A single turn carries every row of the set below to another of its rows. Some are shown first; where does it send the rows asked next?
k_253: [-21   1 -23  11   3 -24  -2 -11  -9 -18 -20   5 -10 -12 -16 -10 -16 -12
 -23 -15  -1]
k_562: [ 30  -1   6  -7 -18   2  14   8  17  28  -4 -10  -2  -7   5  -5  13  -4
   4 -20  22]
k_958: [ 19  14   5  14 -19   1  15   5   0 -13  10  26   3  -1 -26 -18  -3  24
   1  28   8]
k_793: [-14 -13  -8   4  18  -5 -18  -6 -13  -4  17 -21   5   9   6  21  17 -12
   5   8  23]
k_459: [  4   7  -3   5  19  -4  21  -2   6 -16  17 -24   6  10   2 -24  -5 -10
 -16   2 -32]
k_424: [  1 -24   7  -8 -12   5  11  23  -9 -18  15   0   4   3  -9 -37  13  13
  24   5  17]
k_59: [  4  28  23  12 -14 -14  14   4  -6   5   8  12   6 -11  11 -42   4 -12
 -12   5  -5]
k_799: [  2  -4  11   2  21  13  28 -35 -14 -32   5  -8 -16   2   0  -9  -5 -10
   7 -16 -11]
k_940: [-29 -31   3  -4   7   8 -18 -11  -4  -8   0  -1  -7  24   0   2 -10  -8
   8   5 -31]
k_577: [-19   9  20   1  -3 -24   0 -11  13 -16 -11 -14   0 -12   6  14 -31   6
 -11 -21 -10]
k_69: [  2  25  16   8 -17   1  -6  17  14  13  -9  19   7   8 -32  -3  -9  12
   5  21  13]
k_755: [ -2   3  13   5   0  -7  -9  -9   1   4  -3 -10 -19  -6   8  48  10   3
   8   1  15]
k_245: [ -1  -3   8   0 -10  -1  -2  -4   6  -6 -22   5 -38 -21 -17  -8   0   1
  -5   6 -40]
k_440: [ 10  11  31 -28 -13  -2  10  -8  -8   1   5  14   8   3 -11  -9  24  31
  15  -5  -2]
k_855: [  5 -28  -6  12 -38   6  -1   4  18  -6  -2   7   0   0   4  19  -9   7
  21  10  17]
k_536: [ 20   4 -15   4  -3  14  -4 -24   1  25   3  11  16  12 -22 -10  20 -11
   0   6  17]
k_488: [ -8   8  28 -24  -6   6  -6  -3 -11  11 -13  16   4   7 -22  -5  16   6
  22 -16  28]
k_912: [ -4 -11  27 -10  12   9   6 -38 -12 -34   7  -3 -15 -17  -2 -10 -11  -6
   1 -13   4]
k_198: [ -2  -8 -23   2   7 -12   5 -13 -18 -14  -7  17 -24   2  -6 -10 -12 -17
 -34 -11   2]
k_935: [ -5  -3   9  -2  -5   0   1  29   1  -5   9  -1  15   6 -15 -29  -6  -5
   8   0  44]
k_762: [ 14 -17  11  18 -14  28   0  -7  21  10   9  -6   8  10  -4   4  -5  -5
  32  12  19]
k_23: [  6  -5 -14  -5 -17   2  -8 -36  -3   0   8  20  27  12  -8  16   8   5
  -1   6  19]
k_489: [  3   6 -23  17   1 -20  -9  15   1   8   1 -10 -14  -5  -2  23  12  -9
 -18  16  13]
k_752: [-43 -18  -1   3   7  -8 -20 -12  -1 -17 -11 -12   7   7  -8  -2 -14  -6
  10  -6 -22]
k_58: [-11   9  44  11 -23   4   6   2  -1   4  -5  12  -9  -7  13 -24   5  -5
  26   5 -19]
k_300: [  3   2   2   9   2   6  21  -5   5  -9 -16  -5 -32  -1  -8  -5   1  -3
   6  -1 -47]
k_124: [  0   3  26  -7  -2 -15   7  -4  14  -9   6 -10 -10   2  20  17 -32   5
 -22 -14 -15]
k_560: [ 10 -15 -15 -21 -28 -18   1  11  10  14   1  -5  16   0  11   0  17   5
  -8 -15  14]
k_246: [ -5  -3   3  -3  12  -8  -7   0   8 -16  21 -22  12  -5  -4 -32 -10  -8
 -25  14 -25]
k_126: [-14   4  21  16  -5   8   4 -20 -24 -10   7  22   4  -1   3 -43   9 -20
  15   8   6]

k_23 moves to k_440
k_126 moves to k_755
k_69 moves to k_536
Now find these:
k_246 moves to k_940
k_300 moves to k_253

A single turn carries every row of the set below to another of its rows. Some are shown first; where does it send the rows asked next?
k_786: [  3  15 -10   7 -19  -3  -2   6  20  -7  -4 -20  -7  18 -30  -1   0  22
 -13   1  33  -2   6  -5  14 -19   4 -19  -5 -10   5  -1  10   4  11 -11
  -9  17  21   2 -18  -7 -29  14  -9]
k_107: [ 22 -14 -13   9   4   3 -12   4   7  25  12   4  -2  -6 -15 -10 -13 -29
  -8  17 -19  14  -4  10 -13   6  47  10  20  -8 -23 -20  -4  -7   5  35
   0 -25 -14 -12   4   5   2  22   5]
k_239: [  6 -14  -6   9   6  10  -6  18   5  14  13  -8   5  -3   4 -18   1 -10
   7  -1 -29  12 -13   2 -26   8  38   7  17  -4 -10  10  -2  -2 -33  28
   2 -21 -23 -13 -16   5   4   5  35]
k_302: [  2  12 -23  -1 -10   8  -6   6   9 -22  -1  -4  -3  13 -18   7  -4  29
 -19  -3  29  11  -3  -3   8 -14   4 -17   5 -18   9 -10  -1  -2  23 -20
   0   9  29  -7 -11 -14 -19  25  -5]
k_686: [ -9  15  13 -13  -6  13  -1   8   2 -14 -10   0  13 -10   5  23  26  -4
  11  11  13 -26  -7 -21  16  -4   6   2 -12 -17   3   8  14 -25  10 -16
 -18   8  24  17  18 -22  -1  -8 -20]
k_671: [ 30 -21  -2   4   9   0  11  14  -5   3   4 -14 -19  11  38 -14 -11 -28
  -1  13 -13  11   6  -1 -20  16  43  10   1  10   9  -7  -4  -2 -10  18
   1 -13 -29  -3   2  -6 -11  10   9]
k_64: [ -4 -24 -20   6  16   2  21  12 -36  31   8  -2   6  10 -10  -3  15 -27
   0 -15 -19  13  -2   4   4  33  17  -4  20  26  -7  14  -3   0  -5   1
  16 -12  -7   1   8   3   8  10  27]
k_791: [ -3   9 -16  29 -14  13 -10   0  22 -14  13  -9 -14 -13 -23 -11   1  21
 -18  18  36  -4 -11  -9   2 -27  -6 -11 -10  -4 -15  12   7   0  16  -3
 -10  11  -1   6  -8 -20   3   7 -21]
k_966: [-14 -24  15   4  21  -9  33 -20   2  22   8  -4  -2 -17   4 -11   7 -25
   8  -7 -21  -3 -12   9 -20   9  28  17  -6   2  -1  17 -22  28  -3   6
  16 -17  -4  -6   2   1   9 -22  18]
k_381: [  6 -12   9   4   8  -7  28 -26 -12  27   5 -21   9  12  -3   1  12 -16
  -5   2 -23   8  -3  14 -17  16  41  19   6   6   1  22 -22   4   7  10
  24 -13   6 -10   8   5  24   6  31]
k_758: [ -9   5 -12   9   1   9 -14  -2  15 -13  -7  -2 -10  -3 -19  -4   1  40
 -14  -6  15  13 -10 -21  17  -9 -27 -10   5   7  -3  -3 -12  13  16 -28
 -11  -4  11  -2   5 -16 -16  15 -19]
k_844: [-11  18  17 -15 -10  18  -4   4  -9 -13   7  -3  12 -13   0   8  38 -12
  17   9  -7 -18  -6 -14  17  -4  -4  11 -12 -15   2   4  11 -20  18 -24
  -6   1  28  15  27 -20   3 -15 -12]
k_290: [ 11 -27   8  18  10   0  18   1   0   4  10 -13 -26  -4  40 -19 -18 -33
  12   8 -14  17   1  -1  -9   1  28  13   5  14   2   2  -8  13  -6   7
  11 -10 -25  -9  12  -1 -19 -14   3]
k_523: [  1 -16 -17 -14   7   6   6   0  -4  14  25  20  -7   6  13   1 -10 -22
 -10   5 -37  15   6  10 -11  17  27   4   6   8 -15   4  -7  20 -12  32
  22 -19 -18 -14   8  12  24  -2   8]
k_676: [  9 -19 -27 -13  14   2  13  20 -34  32  11  10  -1   0  -3   0  12 -42
   9  -2  -8  -4  -5  22  -6   1  31   1  11   4 -12  -9   7  13  -6  13
   9  -5 -12 -16 -10   5   5   0  24]
k_73: [-15  32   7 -25 -18   9  -1   1  -1 -11  -4  -2  27 -15  -2  17  20   9
  11  10  14 -11   4 -14  14 -14  -3  -1 -16   1   9   4  -5 -20  18 -19
  -7   8  24  11  23 -24  -2  -1   0]
k_817: [  5  -4 -21  18 -17  21 -20   8  17 -22   3   6  -4 -12 -19  -5   5  27
 -11  19  28   9 -20  -3   1 -28  -8  -6  -4 -10  -2  -7   7   7  25  -6
 -15   8   5   0   1 -16  -4  15 -17]
k_863: [  3  -6  -5  23   1   4   5   0   2  19   0 -24   6  10  -4 -19  -9 -11
  -4  -9 -28  21   0  10 -13   9  34  12  20   2 -12  23  -5 -13 -24  17
  15 -30  -2 -17  -4  10  -1   1  44]
k_134: [  1  -6  -4  30 -10  23 -13   6  21 -18  -2   8  -5  -9 -13   2  12  28
 -12  28  21   2  -5 -14  -5 -22  -5 -16 -14 -11  -7  10  17  13  19  -7
  -6   8   3   8  -9 -15   0  19 -26]
k_514: [ -2 -29  15  13   0   5  15   9  -3   6   5  19 -17  -8   3 -12   0 -38
   6 -13 -28  -4   0  10  -5   5  17  12  12  12   0  10  -6  26 -22   0
  27 -25 -19  -3  12 -10  -3 -32   3]
k_633: [ 13 -19   4 -13  15  -5  17  -5  -4  23   5  -2   7  -6   3  -6  19 -19
  -1   9 -21 -12 -12   9 -35  14  44  17  -9  -1   1   3 -15  15  -6  25
  -1 -15 -17  -2  -7  -3  26   6  21]
k_49: [-10 -26   0  18  22  -4   4   1  19  21  11  10 -11 -25 -13 -22 -20 -27
  -3  -8 -27  15  -6  -9  -5  21  22   2  16   3 -21  -9 -14   7  -5  18
   1 -34 -14   0   7   2 -16  -1  -4]
k_491: [ -4  12   0   6  -9   0 -14   1  18   2  -1 -18 -13   9 -27  -1  10  36
  -3   1  18   3  -2 -24  21 -15 -17 -16   4  11  -4   0  -3  20   3 -16
 -14  15   0   2  -7  -7 -23  14 -21]
k_719: [ 15 -12   9  11 -12   5  15  -2 -21  13   1  -3  -8  29  -4   4   2 -29
  -8  -9 -29  10  14  17   3  14  31  13  30  16   4  18  -9   1 -11  -3
  42 -22  -2 -11  17  -5   8  -3  20]
k_486: [ 30 -20   1  -6 -10   9   0  23 -13   7   1  17  -7  12   1  -2  12 -34
  -7   5 -25 -12   3  16 -20  11  41  12  11   4   4  -4   2   7 -22  20
  14 -22 -26  -2   1 -14  15   1  12]
k_997: [-10 -11   1  16  11   4   3   2   9  20   7 -12  -5 -12   4 -22 -11 -16
  13 -11 -29  14  -8   6 -12  -7  23  14  18   0 -19  14  -9  12 -31  14
  11 -27 -13 -25  -9  10  -9 -19  31]
k_318: [  3   0  -6  25 -26  10 -13  10  23 -11   8 -14  -4   1 -30  -7  12  26
  -5  19  29   5 -11 -11   7 -20  -4 -16  -5   0   1   6  14   7  12   0
 -15  22  -1  14  -6  -9 -12  16 -18]
k_111: [-14  15  19  -7  -7  15   0  -1  -2 -11  -4  -4  13  -9   6  26  27   0
  18  12   9 -15  -8 -23  24  -7   0   3  -1 -11  -1  15   8 -21  13 -23
  -8  14  24  11  26 -18   1  -9 -21]
k_74: [-17  28   9 -23 -16  10  -3   2   1 -11  -3   0  26 -20  -1  15  22  10
  14  12  12 -11   0 -16  13 -15  -7  -1 -17   4   7   5  -5 -15  17 -19
  -9   8  19  13  26 -24  -1  -4  -3]
k_367: [ -6  24  16 -20  -9  15  -5   2 -14  -9   3  -9  13  -3  -2  12  40  -7
  13   7  -9 -17  -1 -16  19   1  -3  10  -8 -11   2   3   7 -24  16 -26
  -5   0  30  13  27 -20   4  -7  -8]
k_325: [ -1  27 -21   0  -6   3  -3   3  14 -12  13 -14 -15   9 -18   5  -5  23
 -22   2  37  -7   4  -9   4 -20  10 -20  -1 -17  -6   0   0  -2  10 -12
   0  16  14  -6 -26 -18 -10  19 -11]
k_390: [ -5 -19 -17   3   1   5  17  -4  -1   9  19  14  -2  10   6  -4 -15 -25
 -20   0 -34  20  10  12 -10  28  28   2   1   9  -9  17  -3   5  -6  30
  28 -24  -5  -2  14  11  22  -4  14]
k_346: [ -4 -14 -16  -7   7  -1  15  -8   2  16  10  18 -11   3   9  -8 -20 -31
 -17  -3 -32  10  13  17  -6  13  22   8  -5   6 -17   6  -4  19 -10  26
  22 -31  -5 -14  10  12  14 -18  10]
k_205: [  6  15  -9   8  -7  10  -2   1  11 -12 -13  -2  -7  17 -14  13   1  27
 -23  11  25   0  16  -7   2 -18  10 -20  -9 -23   0   2  12   4  18 -18
   5   6  29  -7 -23 -12 -14  26 -12]
k_662: [ 25 -15   5  18   5  -3  16  -7 -10  11  -1 -29 -20  21  32 -12 -16 -24
  -2   9 -17  25  13   1  -2  12  32  17  12  22   2   7 -12  -5  -1   5
  15 -17 -16 -12  18   0 -12   5  13]
k_314: [ -4 -31 -20  21  11   2  21   7 -23  32  -4   7  -2 -14 -13 -20   6 -44
   1  -5  -9   1  -7  21   2   6  10  10  -2  20 -19  11  10   8   1   9
   5 -22  -8  -3  13   3   5 -20  20]
k_122: [-14  28   6 -23 -20  11  -3   4   1 -13  -3   1  29 -18  -2  15  21   8
  12  15  15 -12   0 -13  10 -15  -1  -1 -19  -1   9   3  -2 -20  17 -15
 -10   9  21  14  23 -24   1  -1  -1]
k_904: [ -2  24  14 -18  -7  12  -5   0  -6  -6 -15  -7  13   1   3  29  27   2
  10  13  10 -22  -1 -20  23  -6   5   6  -3 -12  -2   7   9 -27  12 -20
 -15   7  26   7  21 -19   4  -1 -17]
k_535: [ -9   8   4  14   7  12  -9  -7  12  -4  -9   0 -13   4 -11   9   8  40
 -12   4   9   7   7 -28  13 -13 -19 -18   1   2 -10  10  -4  23  11 -29
   2   2  11  -5  -8 -12 -12  19 -26]
k_588: [-11  20 -10  13   2   5  -8  -5  14  -6  11 -17 -16   2 -21  -1   4  38
 -20  -3  22   2  -1 -29  15  -5 -17 -17   5  12 -13  14 -13   4   6 -20
  -5   7   0   2  -8 -19  -4  18 -21]
k_902: [ -5  22  13 -25  -9  16  -5   8 -11 -13   4  -3  13  -6   0  11  39 -11
  13   9  -5 -22  -3 -13  13   0   3   9 -13 -20   5  -2  12 -24  14 -21
  -9   1  29  14  20 -22   2  -8  -8]
k_767: [ -3 -12  -4  14  12  -4  10  -9   3  22  22  -6  -4   4 -14  -2 -24 -25
  -3  -7 -23  31   5   2   3  17  42  -2  38  -5 -14  -3 -16  -6   7  10
  28 -17   8 -15   6  10 -15  16  12]

k_314 moves to k_64
k_767 moves to k_107
k_997 moves to k_863
Now find these:
k_686 moves to k_111
k_514 moves to k_719
k_588 moves to k_325
k_74 moves to k_73
k_318 moves to k_491
k_817 moves to k_758
k_535 moves to k_205
k_671 moves to k_290
k_633 moves to k_966
k_367 moves to k_902
k_523 moves to k_346

A single turn carries every row of the set below to another of its rows. Some are shown first; where does it send the rows asked next?
k_338: [ 13 -14   9  -7 -24   9  -9 -10 -14   2 -15  -6 -42]
k_402: [ 27   4  30  16 -12  -8   2  16  -6   7   9  21   5]
k_447: [ 16 -19  69  14 -25   5 -33   5 -13  24  10  43 -35]
k_510: [ -8 -30  31   7 -25  23  -8   3  -8  47 -10   8   6]
k_805: [ 12  -8  72   7 -38  18 -35  10 -12  31 -12  28 -33]
k_871: [ -5 -27  43  -1 -21  20 -14  14  -7  48 -23  -3 -10]
k_953: [ 27 -19  55   6 -43   3 -39  -4 -27   6  -4  34 -37]
k_942: [  4  -2  14   2 -24  17  -5  -3 -19   9   6  22 -56]
k_81: [ 34 -18  40  30 -17  -6 -16  12  11  -1   6  26  -4]
k_368: [ 31 -13  27  26 -12  -4  -7  10  15  -6   4  16 -10]
k_890: [  9 -25  52  13 -36  10 -28   7 -32  30  11  49 -31]
k_53: [  7  -1  22   0  -8  12  -5  -4   2   7   3   7 -55]
k_55: [ 29   5  36  17 -14  -9  -1  16  -7   7  10  26   4]
k_301: [ 26 -39  32  -4 -41  12 -10   8 -12  31 -36  10  -3]
k_170: [  5   8  34  -4 -25  24 -11   3   0  17 -18  -1 -51]
k_370: [ 40 -20  50   1 -53  13 -25   2 -14  14 -27  31 -26]
k_313: [ 12  -5  63  16 -43  21 -31  -3 -14  25   2  42 -21]
k_169: [ 28   1  34  17 -13  -9   1  17  -7  11   9  23   9]
k_841: [ -5 -42  34   4  -5   7  -8  11  -7  45  -3   6  -7]
k_851: [  7 -51  34   1 -27   3 -22   5 -26  36 -16   6   1]
k_96: [ 32 -13  19  -8 -41  16  -4  -2  -5   7 -34   6 -33]
k_624: [ 27 -25  31  27 -11  -5  -9  14  12   5   3  16   4]
k_774: [  3  10  19   3 -27  28  -4 -12   0  11  -5   8 -39]
k_384: [  9  -6   5 -10 -17   8 -33  16 -22   9  -1   3 -43]
k_642: [ 17 -14  38   0 -30   3 -54  21 -32  16   6  30 -34]
k_548: [  2 -34  18  -6 -17   4 -38  26 -29  35  -3   6 -11]
k_513: [-10 -39  15   3 -18  13  -2   9 -24  43   0  13 -13]

k_805 moves to k_871
k_368 moves to k_81
Now find these:
k_169 moves to k_402
k_53 moves to k_447
k_384 moves to k_642
k_851 moves to k_338
k_942 moves to k_890
k_301 moves to k_96
k_313 moves to k_510

